Named moves (each a turn or a mirror), then the moves between two rows, first move first; the first pair answered:
Y:
[10 -10 1 17 6 6 -10 -5 -16 -10 -4 5 6 10 6]  ->  [0 -1 -16 -5 -15 -14 -1 -12 -10 -3 9 -12 4 3 3]
[3 -9 -5 2 -2 1 3 -1 -1 -4 3 4 2 -8 2]  ->  [2 -9 -6 2 -3 -1 3 -1 -1 -5 3 3 2 -8 2]
[-2 19 24 7 4 2 -4 -4 4 0 2 2 -6 3 8]  ->  [-4 23 15 -2 -5 -7 0 -5 6 3 6 -5 -8 1 6]
T:
[-5 8 20 2 9 0 -1 5 -3 0 -2 3 0 -1 -3]  ->  [4 -1 5 0 6 4 6 4 -1 -6 -2 6 5 -19 -4]
[-18 6 1 4 -12 -10 -1 8 5 11 -6 8 -4 8 -2]  ->  [-4 3 20 15 12 6 -5 4 -2 5 -7 7 -1 3 -4]
[-12 3 -13 -6 -20 -16 3 9 16 9 -7 4 -10 1 -1]  ->  [-8 10 21 9 8 -5 -11 7 5 9 -8 1 -12 16 -3]
[2 -5 -21 1 -12 4 1 1 -7 -12 -5 5 -4 1 1]  ->  [-8 3 -8 4 -10 -2 -8 2 -10 -6 -4 2 -8 19 0]
C:
[11 -4 5 11 2 15 -7 3 -8 -5 -7 11 10 9 7]  ->  [5 6 11 1 4 5 -12 -6 -15 1 6 -7 8 15 5]
[1 2 6 12 0 9 6 10 14 2 -6 13 -6 -7 -2]  ->  [-4 15 14 -1 2 -7 0 -2 6 8 9 -10 -9 2 -5]
[11 -10 12 6 10 19 -15 -6 -18 -2 -1 -5 4 2 13]  ->  [11 -9 13 6 11 19 -16 -7 -18 -2 0 -7 3 2 13]
V:
[-1 -4 1 0 1 3 -11 -8 -11 4 -8 -7 2 6 7]  ->  [3 -1 1 -5 6 5 -7 -10 -9 6 -3 -12 2 -5 3]
[-2 6 -3 -8 -14 -12 -5 -14 -14 8 10 3 -18 2 3]  ->  [7 7 -6 -11 -9 -7 1 -15 -9 7 13 -1 -15 -13 -1]
[5 -6 -7 -3 9 -1 2 -12 -9 -6 7 -2 7 8 5]  ->  [7 -7 -9 -1 9 1 4 -12 -8 -6 6 0 9 3 5]

Between the rows of a pair lie two moves.
[15 -1 21 10 22 15 -6 2 4 -2 -5 6 0 4 -3]  ->  [-3 -11 -10 6 -18 -1 -6 5 4 -5 -14 18 -1 19 6] : T then V
[0 -2 -18 -6 -13 -9 8 -4 4 -1 5 1 0 -8 3]  ->  [2 -9 -2 14 0 4 -4 0 -4 -5 -8 16 3 9 8] : V then Y
[1 -4 -8 0 1 0 13 17 20 -1 -8 15 -3 -17 -1]  ->  [-5 6 21 7 17 -1 -3 17 11 4 -6 11 -9 3 -4] : T then T
[17 10 8 -11 8 -4 -5 -15 -8 10 19 -29 11 -18 -5]  ->  [18 -5 -19 -9 -11 5 12 2 10 4 4 -6 14 -35 -4] : C then Y
[-8 9 -9 -19 -14 -15 15 2 11 4 12 -5 -4 -23 -5]  ->  [-23 17 17 -8 -8 -17 -1 10 7 12 5 -1 -11 6 -6] : C then T
[1 13 -7 -18 -4 -19 10 -10 4 6 7 -21 -2 -15 -10]  ->  [12 -10 -21 0 -8 1 16 2 9 -7 -13 9 6 -25 -2] : Y then T
[0 -3 -8 0 -9 -1 12 8 13 -2 -5 4 1 -13 -2]  ->  [6 -2 17 13 13 8 -1 3 1 -4 -7 4 2 0 -1] : C then Y
[0 -5 -22 -2 -13 1 6 4 5 -2 -5 8 4 -7 -1]  ->  [-14 2 -3 3 -11 -2 -5 9 3 4 -10 11 -2 17 0] : T then C
[17 -10 6 10 17 14 0 -4 2 -4 1 -1 1 -9 -3]  ->  [10 -9 -13 -4 -2 3 12 -3 12 -2 4 -4 -1 -18 -5] : Y then C
[-6 20 9 -9 -1 -11 -2 -2 -2 5 6 -17 -4 6 -4]  ->  [5 6 17 12 12 12 -5 10 -2 -4 -11 7 -1 7 0] : Y then C
[-3 7 1 -16 10 -7 3 -8 -12 -5 2 -9 0 -9 -4]  ->  [3 -1 7 -3 18 7 1 -2 -12 -11 -8 5 3 -8 -2] : Y then C
[-13 9 1 -15 -6 -17 -4 -4 -4 7 11 -15 -7 9 -2]  ->  [-17 -3 0 4 -10 1 -3 19 6 3 -12 17 -7 14 1] : C then T
[-1 1 -20 -16 -6 -11 15 -2 8 2 -3 -5 4 -5 6]  ->  [-6 -3 -4 3 2 2 7 14 10 1 -20 16 0 9 6] : T then C
[-5 13 10 -6 11 0 4 3 7 3 5 -6 -5 -4 -3]  ->  [-4 10 -2 -11 1 -3 10 2 11 2 4 -7 -5 -11 -3] : T then T
[20 -5 3 -9 10 -1 1 -16 -12 -5 12 -11 1 -8 0]  ->  [-1 5 3 -15 -5 -17 -4 -13 -11 3 12 -13 -5 11 0] : T then T
[-5 -11 -27 -5 -22 -5 9 4 3 -10 -5 11 5 -5 3]  ->  [-19 -4 1 7 -11 -2 -6 13 0 -3 -14 19 -1 23 1] : T then C
[-11 11 13 8 6 -6 2 10 4 11 -1 3 -4 13 -4]  ->  [0 -1 -13 3 -5 -1 17 9 11 3 -1 8 1 -14 -2] : T then T
[3 2 -7 -14 3 0 7 -8 7 1 11 -10 -2 -18 -6]  ->  [-16 8 -5 -14 -11 -9 2 0 10 7 5 -3 -8 0 -6] : C then T
[8 -1 -12 -2 -4 6 2 -14 1 -1 6 -4 8 -13 1]  ->  [2 -1 6 14 2 11 -10 -7 -6 0 -6 7 6 9 4] : T then Y
[2 1 19 7 -6 -2 -7 0 -19 -4 5 -2 3 7 -6]  ->  [-3 3 1 -7 -24 -11 3 1 -11 -1 8 -3 3 -2 -7] : C then Y
[5 4 -8 -12 -3 -11 1 -12 -9 -1 13 -14 0 -3 -5]  ->  [11 -11 -11 7 0 11 6 7 -1 -9 -7 16 3 -8 -1] : T then C
[5 4 0 -8 8 -2 3 -5 4 -1 8 -10 1 -7 -7]  ->  [-7 4 -8 -7 -9 -6 4 5 11 3 0 1 -2 0 -5] : C then T
[5 1 3 2 10 4 -8 -10 -12 -1 -4 -9 -1 1 -2]  ->  [5 -6 -8 5 1 10 -1 0 -3 -4 -12 5 -1 -9 -1] : Y then C
[-9 15 20 -9 10 -7 -7 -3 2 9 5 -16 -5 14 -5]  ->  [-6 -6 -4 5 -5 11 6 20 17 0 -17 20 0 -2 -1] : C then T
[-2 5 -3 -8 -5 9 12 9 18 4 6 -4 -2 -9 -2]  ->  [-5 1 -3 -3 -10 11 9 14 18 4 1 3 -2 -4 -1] : Y then T
[4 5 6 -3 4 -1 1 -3 -8 0 6 -11 -5 -5 0]  ->  [9 0 5 3 8 6 2 -2 -6 -3 2 -4 -4 -7 2] : T then Y
[-6 8 -1 -11 -9 -12 2 3 17 19 5 -7 -6 -7 -6]  ->  [13 1 8 -1 13 5 2 0 13 9 5 -7 0 -21 -6] : T then T
[19 -3 -7 13 16 9 11 5 13 -3 8 13 3 -10 -5]  ->  [-7 14 -8 -4 -4 -19 6 5 16 11 17 -1 -6 11 -8] : Y then T
[-1 11 2 -9 0 -6 3 -3 5 5 6 -11 -2 -3 -5]  ->  [-8 6 -2 -1 -7 -2 3 10 10 6 -7 5 -4 1 -3] : C then T
[-9 9 0 -10 -12 -17 3 -3 5 11 -4 1 -3 6 4]  ->  [-6 6 16 4 2 -2 -2 4 4 8 -12 12 -3 12 4] : C then T
[7 25 8 4 11 9 -1 7 -10 -1 -6 -2 -5 2 -20]  ->  [6 19 -6 4 0 12 8 14 -1 -3 -12 9 -5 -9 -20] : Y then C
[-15 7 -1 -1 -9 -4 -2 17 8 3 -9 0 -6 17 0]  ->  [10 -7 -10 4 5 15 8 12 11 -8 -9 5 3 -12 2] : T then T
[3 2 -11 -11 -10 5 2 0 2 3 -1 4 4 -14 -3]  ->  [8 0 5 2 5 15 -7 0 -5 -1 -6 9 5 -4 -2] : C then Y
[3 7 5 1 2 10 17 18 14 18 -7 8 -9 -7 -15]  ->  [4 12 21 3 15 10 8 10 5 19 -3 1 -9 4 -14] : C then Y
[0 -9 10 18 12 15 -7 -6 -8 3 6 3 1 9 18]  ->  [-5 4 10 2 10 1 -6 -15 -8 10 20 -17 -2 8 13] : Y then T
[-4 0 -8 -5 -6 -13 -2 -8 -18 -6 -2 -1 1 4 4]  ->  [-2 3 0 -4 3 -10 -5 -9 -20 -5 0 -4 0 5 3] : T then Y
